128 stands for zero in the data rows.
Each row below has a hidden score, from 0 to 30, with 15 about the middle. What is it? The score is a weighted sum of the row's numbers plus the product of two more (or one squared), each taken from its middle value.
[104, 98, 130, 108, 147, 117, 134, 138, 127, 111, 144, 152, 139, 121, 132, 129] >> 16
[148, 142, 116, 138, 147, 135, 91, 82, 112, 151, 114, 76, 91, 156, 110, 168] >> 16
[115, 82, 114, 117, 119, 85, 117, 111, 138, 116, 114, 168, 60, 155, 120, 166] >> 20
[145, 144, 126, 135, 129, 119, 152, 169, 97, 114, 104, 135, 122, 103, 135, 123] >> 14
[116, 122, 156, 129, 131, 149, 80, 111, 118, 157, 149, 92, 160, 143, 148, 162] >> 11
[114, 118, 148, 140, 139, 88, 147, 129, 102, 110, 133, 115, 146, 130, 149, 118] >> 11
[157, 141, 134, 152, 123, 121, 157, 147, 102, 105, 111, 139, 116, 120, 116, 129] >> 14
[137, 115, 155, 131, 117, 106, 153, 109, 98, 137, 118, 161, 120, 133, 107, 132] >> 21
[103, 107, 139, 107, 108, 125, 98, 74, 161, 179, 137, 127, 127, 164, 130, 158] >> 21
[116, 151, 99, 93, 131, 148, 102, 128, 149, 162, 125, 124, 127, 108, 153, 125] >> 14
[146, 134, 121, 143, 89, 120, 128, 155, 155, 111, 127, 106, 152, 115, 97, 144] >> 20
[116, 96, 95, 108, 149, 106, 117, 109, 129, 128, 166, 173, 122, 192, 141, 148] >> 15
[115, 162, 105, 122, 127, 111, 180, 129, 105, 155, 97, 125, 110, 105, 133, 65] >> 15
[108, 119, 129, 119, 155, 128, 140, 132, 144, 119, 157, 145, 122, 131, 128, 118] >> 12
[118, 121, 121, 116, 156, 111, 122, 143, 131, 96, 142, 133, 137, 125, 127, 122] >> 13
[117, 131, 105, 105, 125, 139, 109, 103, 172, 122, 184, 148, 140, 177, 140, 156] >> 11
[121, 129, 144, 104, 108, 178, 119, 169, 172, 119, 134, 133, 134, 124, 122, 134] >> 14
[129, 134, 138, 140, 105, 115, 119, 150, 132, 101, 107, 111, 146, 107, 85, 137] >> 13
[87, 90, 116, 102, 148, 92, 153, 155, 125, 130, 99, 159, 137, 79, 147, 95] >> 23
[118, 128, 131, 128, 168, 112, 169, 122, 122, 131, 131, 126, 147, 104, 133, 80] >> 15
[158, 150, 130, 145, 104, 191, 112, 134, 142, 146, 135, 113, 152, 140, 124, 129] >> 19
[145, 169, 138, 162, 121, 156, 154, 131, 111, 103, 122, 104, 123, 132, 125, 98] >> 14
[111, 151, 146, 165, 101, 110, 160, 140, 81, 104, 91, 120, 129, 119, 114, 69] >> 13
[151, 170, 137, 155, 147, 165, 108, 142, 139, 107, 146, 123, 139, 137, 129, 121] >> 17
[125, 123, 130, 116, 66, 126, 133, 125, 132, 152, 88, 159, 148, 125, 102, 141] >> 25
[126, 152, 137, 146, 98, 176, 91, 155, 153, 109, 150, 111, 161, 155, 137, 146] >> 12
[146, 160, 112, 136, 128, 140, 132, 160, 104, 150, 93, 116, 132, 120, 137, 90] >> 22
[139, 130, 117, 128, 162, 154, 110, 112, 137, 130, 173, 119, 133, 157, 155, 141] >> 14
[97, 153, 139, 130, 165, 127, 124, 131, 143, 134, 151, 119, 144, 88, 187, 92] >> 8
[115, 114, 143, 127, 130, 157, 95, 111, 124, 140, 136, 95, 117, 112, 155, 130] >> 11
[146, 141, 148, 169, 109, 127, 135, 155, 86, 102, 119, 132, 135, 121, 113, 137] >> 11
[98, 87, 95, 116, 142, 117, 135, 145, 149, 153, 116, 148, 137, 136, 146, 136] >> 20
[151, 151, 109, 133, 50, 150, 103, 153, 148, 147, 83, 113, 168, 132, 72, 185] >> 18
[116, 147, 151, 128, 108, 134, 144, 158, 145, 136, 103, 128, 144, 94, 102, 140] >> 14
[143, 144, 135, 134, 106, 143, 121, 144, 124, 125, 108, 104, 126, 146, 84, 147] >> 17
[132, 141, 109, 106, 134, 165, 79, 106, 157, 149, 136, 112, 122, 128, 139, 144] >> 15
[153, 157, 129, 178, 138, 132, 153, 139, 144, 72, 155, 118, 146, 111, 138, 103] >> 16
[122, 115, 124, 129, 170, 138, 116, 140, 129, 91, 157, 126, 102, 123, 179, 140] >> 10
[108, 109, 103, 123, 168, 98, 141, 162, 119, 108, 143, 123, 114, 106, 155, 119] >> 13
[87, 122, 167, 123, 117, 157, 87, 118, 147, 137, 158, 130, 156, 144, 141, 173] >> 22
[195, 149, 124, 149, 140, 119, 187, 115, 118, 121, 126, 125, 108, 130, 123, 135] >> 21
[108, 128, 137, 137, 134, 141, 107, 121, 113, 143, 117, 96, 111, 100, 148, 119] >> 11
[118, 74, 109, 101, 134, 79, 120, 103, 131, 113, 149, 174, 94, 169, 132, 137] >> 14
[116, 131, 134, 136, 141, 171, 87, 98, 167, 120, 158, 84, 114, 155, 148, 174] >> 11
[143, 115, 112, 144, 170, 109, 124, 107, 126, 101, 169, 131, 127, 161, 157, 119] >> 14
[94, 115, 140, 113, 145, 148, 105, 105, 126, 159, 159, 118, 154, 154, 130, 124] >> 14
[118, 111, 128, 115, 182, 94, 140, 144, 100, 92, 124, 138, 107, 122, 109, 111] >> 14
[111, 100, 94, 111, 172, 66, 153, 113, 119, 108, 130, 193, 87, 150, 134, 88] >> 18
[102, 86, 122, 104, 125, 118, 115, 113, 160, 135, 153, 174, 133, 134, 141, 132] >> 18
[92, 82, 92, 107, 104, 127, 128, 104, 166, 142, 136, 161, 82, 177, 150, 111] >> 16
[159, 127, 134, 129, 83, 100, 88, 150, 129, 79, 108, 111, 149, 125, 53, 173] >> 20
[162, 137, 130, 116, 93, 93, 128, 142, 122, 103, 89, 135, 140, 90, 95, 163] >> 15
[154, 141, 115, 156, 101, 117, 151, 145, 153, 81, 120, 128, 143, 109, 140, 121] >> 15
[150, 142, 145, 144, 102, 146, 163, 159, 128, 116, 112, 128, 134, 101, 94, 122] >> 15
[126, 134, 133, 121, 105, 115, 153, 140, 122, 119, 117, 172, 140, 113, 137, 132] >> 18
[159, 141, 133, 146, 122, 109, 123, 105, 116, 115, 96, 120, 123, 143, 68, 145] >> 17
[164, 147, 145, 169, 121, 171, 154, 130, 130, 121, 134, 116, 132, 144, 105, 131] >> 15
[110, 91, 130, 101, 149, 140, 99, 102, 154, 121, 177, 159, 105, 179, 117, 166] >> 14
[133, 146, 105, 112, 152, 116, 119, 111, 145, 145, 134, 133, 125, 138, 125, 128] >> 16
[83, 114, 141, 134, 150, 131, 146, 146, 128, 90, 147, 135, 165, 108, 153, 97] >> 17
[148, 145, 134, 140, 109, 148, 133, 156, 145, 124, 138, 128, 138, 126, 130, 115] >> 19
[98, 87, 117, 112, 150, 93, 144, 169, 115, 106, 113, 156, 127, 104, 145, 126] >> 17
[97, 117, 105, 114, 151, 134, 133, 126, 120, 158, 124, 113, 118, 124, 165, 111] >> 14
[150, 132, 113, 141, 160, 96, 198, 131, 79, 126, 111, 131, 87, 110, 142, 60] >> 18
[170, 138, 125, 129, 136, 107, 133, 143, 118, 131, 129, 144, 134, 109, 138, 125] >> 19
[123, 101, 107, 137, 154, 118, 148, 117, 121, 124, 143, 145, 142, 137, 157, 115] >> 16
[103, 146, 152, 151, 115, 157, 128, 126, 126, 149, 129, 95, 130, 100, 171, 108] >> 9
[123, 149, 136, 122, 132, 138, 124, 114, 149, 137, 153, 110, 136, 123, 124, 119] >> 12
[156, 149, 125, 143, 133, 135, 126, 130, 127, 110, 132, 117, 137, 136, 114, 151] >> 16
[134, 120, 165, 130, 134, 120, 152, 163, 80, 90, 128, 151, 105, 100, 105, 87] >> 11
[152, 148, 165, 156, 96, 152, 114, 120, 160, 114, 153, 112, 180, 109, 96, 144] >> 11
[141, 150, 121, 125, 77, 147, 120, 116, 123, 171, 74, 106, 143, 147, 96, 163] >> 20
[129, 137, 120, 142, 130, 138, 125, 113, 138, 127, 132, 95, 107, 115, 154, 99] >> 14
[119, 96, 104, 124, 133, 110, 119, 134, 164, 104, 132, 134, 93, 159, 136, 167] >> 13
[150, 157, 129, 129, 103, 124, 154, 151, 117, 145, 87, 113, 118, 102, 99, 100] >> 21
[137, 132, 152, 140, 99, 132, 157, 145, 92, 123, 111, 129, 117, 118, 100, 114] >> 13
[152, 103, 109, 103, 133, 141, 117, 98, 99, 168, 134, 112, 107, 142, 163, 142] >> 16
[137, 140, 131, 109, 144, 133, 94, 97, 143, 155, 166, 121, 143, 134, 142, 156] >> 12
[76, 96, 130, 101, 125, 92, 155, 145, 132, 121, 115, 157, 127, 116, 140, 118] >> 25
[153, 134, 100, 112, 164, 133, 107, 118, 138, 128, 155, 133, 110, 158, 112, 150] >> 22
[117, 124, 77, 95, 166, 66, 162, 158, 126, 146, 88, 157, 93, 91, 150, 80] >> 18
[152, 148, 111, 133, 162, 116, 118, 94, 100, 144, 108, 91, 84, 136, 128, 124] >> 18
[148, 136, 123, 122, 86, 121, 115, 126, 141, 120, 106, 119, 137, 128, 85, 156] >> 16
[150, 124, 139, 125, 154, 145, 102, 65, 123, 159, 161, 98, 82, 163, 136, 154] >> 12
[122, 132, 126, 126, 110, 175, 90, 110, 152, 160, 155, 104, 159, 141, 141, 141] >> 12
[92, 126, 134, 134, 150, 125, 139, 124, 110, 140, 145, 134, 154, 138, 142, 123] >> 19
[144, 122, 131, 130, 160, 135, 130, 75, 112, 161, 146, 120, 95, 137, 152, 108] >> 13
[125, 140, 101, 120, 172, 117, 148, 109, 118, 125, 137, 136, 99, 162, 139, 99] >> 15
[112, 101, 116, 118, 135, 104, 126, 131, 133, 129, 161, 136, 162, 121, 146, 133] >> 11
[106, 108, 134, 124, 127, 120, 129, 159, 120, 123, 130, 135, 159, 95, 145, 116] >> 12
[89, 105, 124, 106, 147, 105, 124, 135, 109, 138, 128, 146, 130, 138, 140, 138] >> 20
